Each path below is one point turned by a fixed rotation once a step. After each direction that follows a path, write how fast that rotation turns it, in degrees a step (0 if it stays still).
Each turn is a multiple of 5 degrees from 10 to 175, or 0.
Each row of a path follows its step; steps can be skipped.
Path 1:
step 0: [ 35   2  -4 -14 -49  -5 -29  26 -28 -29 -21 -14  70 -40  -4  10 -13  10
  11 -58  53  45 -72   5   9  11 -28 -18 -53  -9 -56  62  -3  32 -28  -9
  20 -30   6 -46  29  60 -12 -51  20  28  38 -26]
step 4: [-39 -62  11 -16  31 -40 -38  11  36 -45 -33  -7   2 -34   4  -1 -24 -31
  30 -42  53 -55  30  19 -23 -45  14   1   5 -18 -30   2   8  90  49 -27
 -50 -32   8 -20   4  37  44  28   1  11  65  -9]
step 6: [ -3   6  41  19 -22 -49   2   6  18 -26 -15  25 -15  -2 -33  57   1 -38
 -22  21  10  -8 -33   7 -18 -14  15 -56 -22  17  -5  44 -26  48   3 -34
 -28  24 -34  45  21  16  39 101  52 -35  55 -70]
step 8: [ 23  17  19  -3 -33  -1 -14   5   3 -44 -52 -17  30 -19  11  11  -6   0
 -44 -24  17  64 -44 -15   1 -24  29 -26 -82   1 -95 -28  47  67  24  -9
  -1  -1 -84  -3  17   6 -20  -1  47 -22  11 -18]
step 9: [ -4  -2   3  13   2 -34  -2  24 -30   6  18  21  31 -23  -3  -7 -30 -44
 -17  17 -41  27 -39  31   3  -5  -4 -45 -51  67 -43   4   6  44  45  55
  -8 -60   9 -25  47  56   5 -45  26 -51  78 -46]
step 11: [ 27   0   7 -23   6  10  21  28 -68  15  -5 -49  53 -21  21  33  30   3
 -57  20   0  -1 -24 -37 -33  50 -16 -36  37  42 -33  20  11  10  28  -1
 -65 -18 -50   5  60   2  16 -29  62  61  44 -38]
step 13: [ 18 -37  44 -41  48 -64  -7  52   3 -19 -36   5   6 -44  60 -72  -1 -15
  16  -8  26 -17 -10 -21 -31  -8 -38  22  -7   1 -73  30 -19  38 -29  38
 -14   7 -26 -21  38   7   0 -10  13  88  34  -6]
step 17: [-43 -41  21  -4 -43 -14 -38   3  20 -27  23  10  31 -45 -49  34 -34 -17
  13 -23 -24  28 -26  26  17 -45  42 -58  -6 -32 -69   5 -18  78   5  52
   8 -30  -2  -5  63 -36 -25 -17   7   4  52 -43]
step 18: [  1  56   1   6 -29 -53 -10  25  36 -54 -41  -9  16   3 -22  16  -5  18
  16 -58  -7  10 -22  42  36   4  -7 -30 -81   9 -80  -4  -4  12 -45 -21
   0 -69   4 -54  29  55   5 -11   4  12  20 -58]
[ -7 -17  21  -2 -12  16  -7  -9   5   9   4  -1  13  -2  -1   3  -9  -6
   8  -4  14 -13  -7   3   2  -5  -9   9 -10  -6   3   3   0   3   8 -23
   9  15 -16   4   7   2 -16   8   5  -3  11   4]  170
[ -1 -13  11  20   9   4   0  -5 -13  14 -11  -6  -6  -3   9 -14  -6  -6
  -3  10  -9   8   6   0  -8  -2  -7  -7 -11   0  -5  -4   4 -27  -5  13
 -12   4 -20  -1  20  -4   5  -5   4   0   0   3]  20
[  7   0   8  -2   0   0   8  -1   0  -6   0   1  -6 -13  -2   7  18   0
  -1   2  -8  17   8  12   2  -2   5   0  22 -19   3 -23   5   8   8  -6
   7  -2 -12  -3   4 -18  -5  -1  20  10   5  16]  80
[ -6  -8   1   2  -3   6  -9  -2  -4 -13 -18 -25   0   2  -9  15   6   0
  -1  -6   2   3  10   1  -1  12   6  -3   8  -5  -9  11  12 -10   2 -27
  -1 -10   5   7   9  10   9 -16 -14   6  -8   3]  100
[ -4   9  -1  -9   9  14  13  12 -14   2 -13   7 -22 -10  -4   4  -3  -7
  13   3  -7  -7 -18   0   6   0  -9 -18  -4  -7   8  -3  -5   4   3 -15
 -11  13  14  -8  10   9  -5  -3   7  -3 -11   1]  80
[  1   2  12  18 -13  11  -6   3 -10 -11   1   3  15  -8   0  20   6  -7
  -3  -4  -1   9 -15 -13  -2   6   0 -18   7  -3  15   8   5  -8 -12  15
   9  -3  11  -8  -1  -2   2   6   2 -17  14   0]  125
[ -1 -13   5   1   7 -11 -13  -1   6 -16  10  -3  -8   7 -11  -5  -3  -9
   6  15   4 -12  -7   0   7  13   2  -2  -6 -12  -6  -5  18   5 -12  -2
 -11   1   9  -3   7 -24   8  24  -3  -5  -9   2]  35
[ 22  12   6   5   6   5  -7  -8  -2 -11 -11   5  19  12   7   3   9  -9
   7   9 -24 -25   6   0   3  -5  -8   5   3  -2  -7 -11  -8  -6  11  -3
   7  -8   1  -3   5  -3  -9   1  -7  -4  -7 -14]  175
